[7.11, 0.86, 1.03, -4.60, 2.42, -3.52, 1.44] -> Bebi
[3.27, 4.26, 1.34, 2.13, 7.04, -1.99, -2.45] -> Salaz
[-1.01, -0.10, 1.02, -7.78, -3.59, 2.92, 3.12] -> vum
[-7.63, 0.53, 1.33, 2.06, -2.63, 2.07, 4.32] -> kad
[-7.34, 0.21, 1.38, 0.46, -3.36, 2.68, 4.38] -> vapa
[-1.01, -0.10, 1.02, -7.78, -3.59, 2.92, 4.13] -> Bifa
[-3.45, -0.26, 1.29, -6.10, -4.32, 3.50, 3.69] -> defal
[4.70, 0.60, -0.26, -8.24, -0.23, -0.36, 1.96] -> fes
[3.35, -0.97, -3.54, 5.46, 2.06, -5.75, 1.28] -> gitez
[-4.91, -0.24, 1.39, -4.40, -4.48, 3.57, 4.01] -> bil
which: [4.70, 0.60]  fes
after: [3.27]  [4.26]
after: [-0.23]  [-0.36]
after: [1.34]  [2.13]

[1.54, 4.67, 2.51, 5.40, 4.66] -> kad
[4.67, -1.33, -2.04, 2.39, 2.52] -> defal
[2.52, 5.40, 4.66, 4.66, 5.40] -> gitez
which: [4.67, -1.33]  defal
which: [1.54, 4.67, 2.51, 5.40]  kad
all gitez: [4.66]  2 3
common gitez defal:   [2.52]
which: [2.51, 5.40, 4.66]  kad
after: [1.54]  [4.67]

[4.11, -2.07, 0.36, -1.52, 2.55, 2.27, -4.08, 1.40, -0.99, -2.70, 2.27, -0.19, 0.36, 0.36, -1.01, -0.06, 1.64, 2.92, -1.93, -1.78, 2.27, 0.27, 2.27, 1.25, -0.96] = Salaz
[-2.04, 1.64, -1.52, -3.17, -0.08, 0.37, -1.85, -2.08, 2.47, 1.65, 2.03, 0.65, 0.49, 2.33, 0.54, 1.01, 0.57, -0.09, -3.61, 0.87, -1.17, -0.36, -3.38, 2.86, -0.14] = Poro
[-3.24, -0.08, -3.37, -1.63, -2.24, 0.13, 1.50, -4.09, -1.63, -3.37, -2.24, -1.93, 2.26, -1.63, -0.88, -3.37, -1.63, 0.47, -1.67, 0.70, 2.23, 2.88, -0.48, -1.21, 4.92] = fes
all fes: [-3.37]  2 9 15
all Salaz: [0.36]  2 12 13
which: [-2.07, 0.36, -1.52]  Salaz
after: [-4.08]  [1.40]
all Salaz: [2.27]  5 10 20 22
common fes Poro:   [-0.08]

[0.88, 0.34, 1.22, 0.77, 1.08, 0.65, 0.52, -0.08, -1.41, -1.88, 0.89, -1.82, 0.55, -1.89, 0.93, -1.03, -0.42, -1.68, 0.75, 0.03, -1.02, 0.98, -1.34] = defal
[0.07, 0.62, -6.11, -3.86, -5.32, -3.18, -4.50, -3.00, 5.24, 9.28, -4.38, 8.62, -2.41, 9.57, -4.25, 2.55, 0.08, 9.13, -3.86, -3.84, -7.00, -2.22, 3.03] = kad
[1.46, -2.22, 1.41, 0.97, 1.21, 0.81, 1.37, 1.14, 0.90, 0.46, 1.05, 0.56, 0.66, 0.26, 0.08, -1.69, 1.07, -0.09, 1.61, 1.36, 1.21, -1.63, -2.18] = galiv
[1.29, 3.91, 0.61, 0.25, 0.45, 0.08, 1.53, 2.39, -2.32, -4.53, 0.28, -4.17, -0.32, -4.38, -0.04, 2.69, -0.57, -3.99, 0.32, 2.75, -0.35, 4.05, 3.87] = vapa
[1.96, -2.19, 2.21, 1.44, 1.93, 1.21, 1.60, 1.01, -1.03, -2.27, 1.62, -2.04, 0.99, -2.48, 1.62, -1.26, 0.55, -2.56, 1.43, 1.25, 2.52, -1.20, -1.60] = Bifa
[0.33, -0.27, 1.44, 1.01, 1.22, 0.81, 1.49, 1.17, 1.84, 2.12, 1.07, 2.06, 0.64, 2.03, 0.98, -3.47, 0.95, 1.68, 1.02, 1.51, 1.10, 0.41, 1.22] = gitez
after: [0.32]  [2.75]
after: [0.93]  [-1.03]
common galiv vapa:   [0.08]
after: [-2.27]  [1.62]
after: [0.03]  [-1.02]
after: [-4.53]  [0.28]

